In the rows, zero is written as 128.
The rows of Y fall into 5 groups, and each row is roughly a mix of its group's hidden directions; one row fits no group.
Y (176 x 10):
[[173  98 127 108 146 115 104 105  76  97]
 [100 168 122 167 112 160 136 160  92 161]
 [124 183 121 170  97 118 113 161 132  91]
 [103 109 123 126 170 115 148 139  87 187]
 [158  81 127  86 152 106 127 111 148  83]
 [ 93 161  94  93 110  78 136 138 154 111]
 [ 88 157  92 143  81 137 146  85 120 140]
 [136 114 121  81 142 132 111  55 114 115]
 [136 180  87 171 117 108 128 108 114  93]
 [155 112 145 102 149 146  76  76 149 130]
 [129 104  60 167 118 141 115 120  90 125]
 [122 101 142 101 177 135 137 149 111 188]
 [107 171 146 151 167  98 160 100 107 100]
 [111 185 133 101 111 134 172 172 116 128]
 [111 175  98  99 103  97 153 163 104 144]
 [142 122 131 146  76  86 123 131 152  74]
 [135 149 122 160 112 151 147 166  67 156]
 [115 170 133 104 154  88 142 173 106 160]
 [147 155 143 129 172  97 109 127  89 178]
 [125 155 168 116  96 140 131 136 152  62]
 [118  78 140 185 133 164 126 139 123 161]
 [138 111 115  64 153 140 140 135 127 182]
 [110 123  78 172 120  92 134 100  87 132]
 [133  79  99 177 114 134 116 129 132  77]
 [114 152  99 108 147  91 137  92  83 165]
 [121  96 169 115 123 158 142  92 139 184]
 [131 100 154 175 122 161 171 116 131 170]
 [122 104  79 178 111  90 123 105 104 113]
 [143  87 150 103 147 100 125  74  97 150]
 [129 198 118 102 131 102 162 138 100 115]
 [128  82 142  91 152 116 149 113 157 180]
 [149 109 122 147  80 131 117 148 159  68]
 [177 102 136 123 127 105 128 152 178  86]
 [118 118 159  74 187 127 132 131 151 152]
 [121 128 100 197  92 129 112  94 128 109]
 [153 140 129 159 120 154 162 176  89  93]
 [103 145 147  94 142  98 134 131 135 199]
 [136  96 127 139  73  99 130 106 143  75]
 [ 93 125 141 101 168 151 129 109 130 191]
 [136  54 142 106 140 127  95 111 158 129]
 [131 127 105 199  98 143 116  99 120  98]
 [130 185 154 160  99 169 151 152 123 121]
 [127 123 123 160 115 117 169 187  86 144]
 [141 116 123 162 132 128  80 183 142  90]
 [139 137 136 130 138 143 137 197 184 123]
 [144 133 104 134 100 108 135 182 154  75]
 [144 143 153 122  96 109 121 150 157  59]
 [124 129 115  78 141 101 155  66 108 133]
 [122 143  97 178  71 162 145 133 120 138]
 [126 127 106 134  60 148 121 164 138  88]
 [136 130  99 141  90 140  78 113 165  85]
 [124  93 132 106 131 126 116  71  72 144]
 [130 117  79 130 182 102  91 153 113 111]
 [126 128 132 133 156 115 137  69  98 184]
 [122 154 124  82 160  86 145 163 124 166]
 [144 182 128 103 103  98 115 146 137  76]
 [164  74 130  87 145 119 101 116 151  98]
 [123 133 103  93 161  92 162 138  74 139]
 [ 98 155 131 129 162 151 144 128 120 199]
 [112 166 122 101 133 127 140 113  60 162]
 [123  69 128  91 161  99 135 110 157 152]
 [134 148 156  88 137 115 118 195 150 108]
 [119 140 133 150  74 186 155 105 111 131]
 [140  99 156 172 148 158 137 136  84 168]
 [118 168 158 141  77 151 136 149  84 146]
 [132 116 116 100 187 104 121 163 156 165]
 [134 149 110 136  85  92 139  93 130  71]
 [134 166 122  76  83 131 141 143 165 105]
 [120 113  85 151  72 118 128  89 136  95]
 [142 130 168 112 198 121 130 118 114 164]
 [139 123  71 143 161 111  91 161 112  98]
 [ 85 126 104 127 144 129 141 164 194 141]
 [117 110 142 137 175 122 139 171  91 177]
 [122  74 170 115 120 159 104 118 171 140]
 [115 165 137 175 106 160 149 165 130 165]
 [134 126 157 192 153 154 135 162 107 156]
 [125 145 113 107 165  95 148  69 110 159]
 [155 152 126  79 126  91  73 131 123 107]
 [125  82 158 176 133 164  92 119 136 150]
 [127 139 177 166 145 160 148 175 124 154]
 [108 163 107 123 136 101 172 151  76 154]
 [129 120 132  55 130  92 133  93 129 105]
 [120  86 116 142  79 144 114  84 162 107]
 [137  92 139 193  97 156 103 126 150 120]
 [110 154 114 122 168 104 151 134  78 174]
 [130 190 146  83 156  94 131 144 116 118]
 [115 131 154 176 151 176 151 145 124 170]
 [154  94 139 199 157 146 110 140 127 130]
 [143 118 166 148 107 173  99 115 177 103]
 [125 112 152 119  72 182 148 129 154 105]
 [137 134 158 145 153 128 135 205 102 135]
 [135 105  81 186 116 132 118 121 114  84]
 [150 136 138 144  74 121 121 123 120  61]
 [161  74 124 168 130 131 105 141 162  96]
 [145 113 144 170 128 181 103 164 130 165]
 [111 133 150 117  86 167 150 162 179 118]
 [134  64  91 130 132 126 101 121 147  84]
 [152 155  98 148  95  97 143 139  97  76]
 [131 112 143  79  87 146 162 137 165  95]
 [103 146 107 182 106 156  95  97 160 135]
 [119 153 157 166 112 161 145 176 127 170]
 [127 131 129 151 192 118 132 127  78 165]
 [134 126 165  90  91 163 137 137 180 112]
 [124  68 104 147 115 109  94  84 143 114]
 [122 123 135 190  95 165 143 172 118 127]
 [116 151 171 110 105 155 170 134 157 171]
 [132 160 192  98 113 129 143 143 168 109]
 [120 139 104  85 160  62 128 145 112 122]
 [136  97 134 193 142 156 107 150 124  90]
 [ 99 148 140 103 138 132 132 152 108 202]
 [124 142 125 123 174 113 147  88 110 189]
 [169 131 120 100 135 100  97 104 139  68]
 [107 137 115 157 183 124  82 129 103 163]
 [124 133 156  99 110 136 146 160 194  98]
 [105 121 102 174  71 145 143 152 130  97]
 [110 150 139 101 108 166 176 166 159 146]
 [104 112 142  84 129 153 119 156 189 107]
 [ 81 158 128 134 135 168 137 138 102 183]
 [124 136 112  58 120  96 123  93 159 114]
 [ 96  92 152 139 135 157  65 129 155 132]
 [ 91 167  98  98  90 129 125  81 134 116]
 [107 153 126 102 148 103 144  87 191 130]
 [135 120 119 182 162 107 118 181  96 125]
 [ 79 123 142 112 137 145 116  69 130 169]
 [134 168 103 155 148 119 148 143  70 162]
 [138  57 106  91 145 117 135 128 161 123]
 [114 134 126  91 172 118 160 146 101 181]
 [160 136 131  81 124 107 118 123 160  67]
 [145 104 105 112 144  49 119 112 123 128]
 [145 121 138 128  80 169 113 121 183  98]
 [145 142 132 175  96 173 115 117 142  78]
 [152 101 144 147 105 134  81 113 159  76]
 [116 142 143  97 188 100 158 147  98 153]
 [143 132 150  80 163  92  98 171 111 132]
 [143  91 100 191 122 146 105 112 123  95]
 [127 142 106 134  93  80 120 115 125  64]
 [ 94 169  88 105  99 110 137 128  79 128]
 [134 140 153  49 131 115 139 111 157 143]
 [130 191 153 152  90 131 130 162 145 104]
 [108 143 105  56 112  97 145 103 122 121]
 [115  81 135 156 128 159 123 181 143 164]
 [134 138 142 156 120 154 126 196 175 126]
 [121 129 138 160 178 135 130 150  84 178]
 [141  91 126  85  87 138 118 127 179 101]
 [116 179 119 119 145  94 160 149  94 167]
 [149 130 119 107 161  87 154 111  66 122]
 [141 102 151 189 176 144 118 152 110 123]
 [155  64 165 139 130 158 149 131 156 116]
 [140 130 113 123 188 118  95 120  71 138]
 [155 117 146 100 101 127 100 137 173  73]
 [157  96 132 155 108 151 133 183 152  91]
 [140 112 117 143 153  68 113 109 104 178]
 [132  87 106 188 134 119 100  96  99 122]
 [128 110 136 146 173 129 107 102  95 188]
 [ 95 167 131 176 104 136 113 139 179 117]
 [117 183 132 156  88 163 141 162 146 116]
 [124 138 155  86 158 119 159 120  80 169]
 [116 118 118 205 145 132 142 141  90 144]
 [130 137 131 191 161 120 128 169  99 158]
 [113  73 145 155 138 174 136 117 141 170]
 [128 125 118 174  56 112 136 107 126 106]
 [131 106 130  92 179  82 113 150 165 125]
 [119 123  96 181  80 128 126  95  93 120]
 [ 90 175 106  92  99 135 171 118 116 115]
 [122 100 152  64 139 150 152 122 169 143]
 [139  95  78 146  95 131 103 106  98  90]
 [122 128 102 168  81 147 100 143 157  84]
 [146 116  90 171  95 130 116 103  74 116]
 [114 130 124 143 158 105 127 104 101 202]
 [100  96  65 129 173 124 112 146 142 126]
 [145 190 139 112 116  76 153 116 108 120]
 [137 190 156 102 139 156 162 154 105 127]
 [117  84  79 119 112  91 143 113 121  84]
 [129  70 143 172  99 168 114 139 143 121]
 [152 152  90 177 125 126 139 133  94  79]
 [118 126  81 194 109 131 110 122  94 117]]

One row of each group comes first, with its name. Which group is each row after those in?
[126 123  73 124 131  96  91  80 126  99]
L
[123  93 153  75 164 114 118 108 130 172]
H
[115 128  84 156  92 138 177  90 135 107]
P
[137 136 112 108 201 128 105 156 108 155]
Z
[138  69 162 112 146 133  97 106 171 134]
V

[151 131 115 188 138 119  90 168  98 118]
V
[145 139 112 104  92  97 109 113 148  64]
P
[106 138 142 147  65 173 138 162 130 114]
V
[119 136 107 129 186 107 109 103  84 164]
V
[144 165 161 121 106 166 100 128 180 149]
L
[141 125 127  80 100 114 164 122 170  82]
V
[116 187 131 123 102 103  96 170 103 143]
P
[162  97 133 123 103  72 114 125 139  80]
Z
[156 151  87 180 104 106 107 156 102 123]
Z
[130 115 154 182 166 146 145 156  88 150]
L
[150  90 146  89 149 112 102  71 134 115]
H
[155 175 129  94 117 119 143 178 143  91]
P
[122 142 112 188 130 136 122 163  72 136]
L
